One turn moves each row of this set onto another row. After a few examples, where does it send each row asked below?
J_955: [-6,1,12,-4,-1,-3,6,-6,-4,10,1,-5,-1,-8,-12,-3,1,7,14,-1]
J_419: [-6,5,5,20,7,-9,-3,0,7,-2,-12,6,1,2,7,2,13,-3,4,-8]
J_434: [7,3,0,-11,5,-7,3,-10,3,-11,1,8,3,10,6,4,7,-8,13,5]
J_768: [9,0,6,-7,7,-7,6,-4,0,-19,6,8,-3,5,10,5,10,-8,8,4]
J_577: [-8,-4,-8,6,2,0,-5,-13,7,-19,1,-1,6,3,-3,0,-9,-2,7,-3]
J_988: [-2,3,5,9,-3,12,-2,6,-6,-4,10,-7,-7,-16,2,3,5,11,-3,-8]
J_736: [-5,3,17,-3,-1,-5,1,5,-4,-1,3,1,-9,-15,-6,-3,10,12,6,-6]
J_433: [-4,-9,-7,7,1,-5,-9,-2,3,-26,3,2,-3,-5,8,3,0,1,1,-9]
J_750: [5,4,6,4,-2,18,0,6,-1,6,4,2,-2,-7,9,6,4,5,-10,-6]
J_198: [-3,-1,18,13,-1,-9,13,-9,1,3,-1,-1,0,5,-5,2,-8,10,-4,-2]
J_348: [-8,3,10,25,8,-8,5,-2,5,-6,-6,-2,-1,1,2,2,9,-6,6,-5]
J_949: [1,-5,6,23,6,-9,5,-1,6,0,-6,-9,3,3,0,3,7,-6,11,-8]
J_122: [8,-1,19,-5,0,-2,4,8,-4,8,-1,8,-7,-9,5,3,10,6,-1,-5]
J_897: [4,8,-10,-5,-9,5,8,-1,-5,-16,4,9,-5,-9,10,0,-4,5,1,3]
J_872: [7,-2,14,-6,0,1,8,-2,-4,19,-3,2,0,-2,-1,3,2,1,6,0]
J_907: [13,-10,-3,9,4,-1,-4,-3,-2,-18,1,5,1,1,17,9,-1,-3,-5,-4]
J_488: [9,-9,14,13,-4,-15,6,-3,-5,7,-3,-4,0,2,4,6,-3,14,-2,-5]
J_5: [-4,-6,7,6,-8,-18,-4,0,-1,7,-7,5,-5,-3,8,4,2,14,-3,-10]
J_147: [2,3,-9,-3,-10,5,14,-2,-4,-17,7,2,-5,-8,4,-1,-9,2,5,3]
J_584: [4,-2,-3,-11,2,-12,0,-8,3,-16,4,0,3,6,0,0,7,-4,19,1]
J_644: [0,0,-2,0,-6,17,1,-2,2,15,2,-5,3,-2,2,4,-3,2,0,-5]
J_693: [8,-6,-4,8,6,5,1,-14,2,-11,-1,1,9,10,6,7,-10,-7,1,1]
J_270: [13,4,-13,-8,-12,5,7,0,-3,-10,2,7,2,-4,9,0,-5,6,3,1]
J_738: [6,-4,3,-7,4,-12,4,-2,1,-24,9,0,-4,1,4,2,10,-4,14,0]
J_457: [3,-3,2,19,4,-10,-3,2,8,3,-12,-1,5,4,5,3,12,-3,8,-11]
J_197: [-8,0,-3,4,-7,11,-1,-2,-3,6,7,-13,-2,-12,-4,1,-2,7,7,-7]
J_320: [-17,2,13,6,-5,-13,3,-6,5,2,-5,7,-5,0,-1,0,-3,11,-5,-6]
J_893: [11,-2,-11,-5,-12,5,14,-1,-1,-11,5,-1,1,-4,3,0,-10,4,7,1]

J_693 goes to J_907
J_736 goes to J_955
J_768 goes to J_738
Now these:
J_457 goes to J_419
J_750 goes to J_988
J_5 goes to J_320
J_270 goes to J_897

One turn moves each row of this set onto another row. After a few examples, where does it send each row asked below?
J_537: [0,9,-3,-7,-11,-7,11,-1,7,8,-2,12,2,10,3,-1]
J_747: [-1,7,4,8,-7,0,12,-3,-5,-5,-1,-7,-8,-6,2,11]
J_665: [-7,-2,8,-3,3,-5,9,-8,-7,-5,-4,7,9,6,-1,-9]
J_961: [1,12,-6,2,-8,1,-12,-5,2,16,-6,-12,8,3,2,-6]
J_921: [1,15,6,11,-10,4,-1,2,-1,-5,2,-12,-8,0,3,13]
J_498: [4,-4,5,-7,4,-11,7,-6,-13,1,-2,4,4,-2,12,0]
J_192: [-3,1,-5,-7,7,-8,2,-7,-2,6,9,16,-2,-1,-2,0]
J_418: [-6,2,9,0,-1,1,6,0,0,-11,0,11,0,17,-4,-7]
J_547: [8,1,6,-4,-3,-2,1,9,-1,-9,6,10,-10,15,5,2]
J_819: [-5,11,0,-4,5,-3,-23,-4,-1,12,11,-3,4,2,1,-4]
J_937: [-4,15,11,4,-12,-4,9,0,-2,-5,4,-3,-4,1,8,14]
J_886: [5,13,-6,4,-10,6,-14,1,6,11,-3,-10,0,10,-2,-5]
J_109: [-1,5,-3,1,6,2,-23,-2,0,9,10,-3,-4,4,-7,-4]
J_384: [-2,15,7,8,-8,-1,1,-4,-7,0,0,-15,0,-7,7,12]
J_482: [-2,18,1,6,2,2,-18,-3,-4,-4,-3,-1,16,11,5,-2]
J_546: [5,14,7,-3,-2,-4,-19,3,-7,3,4,-5,9,9,17,2]
J_262: [3,1,-8,-4,-8,-4,14,-5,4,7,-5,10,-3,5,-3,-2]
J_413: [-4,6,-2,-7,4,-7,-1,-1,3,3,13,18,-3,7,-1,1]
J_123: [12,-2,-4,5,5,5,-14,1,-10,-1,-3,-10,-6,2,2,0]
J_495: [2,9,-7,12,6,8,-16,-5,-7,-6,-7,-4,7,6,-4,-2]

J_747 goes to J_384
J_495 goes to J_665
Now these:
J_961 goes to J_537
J_413 goes to J_109
J_123 goes to J_498

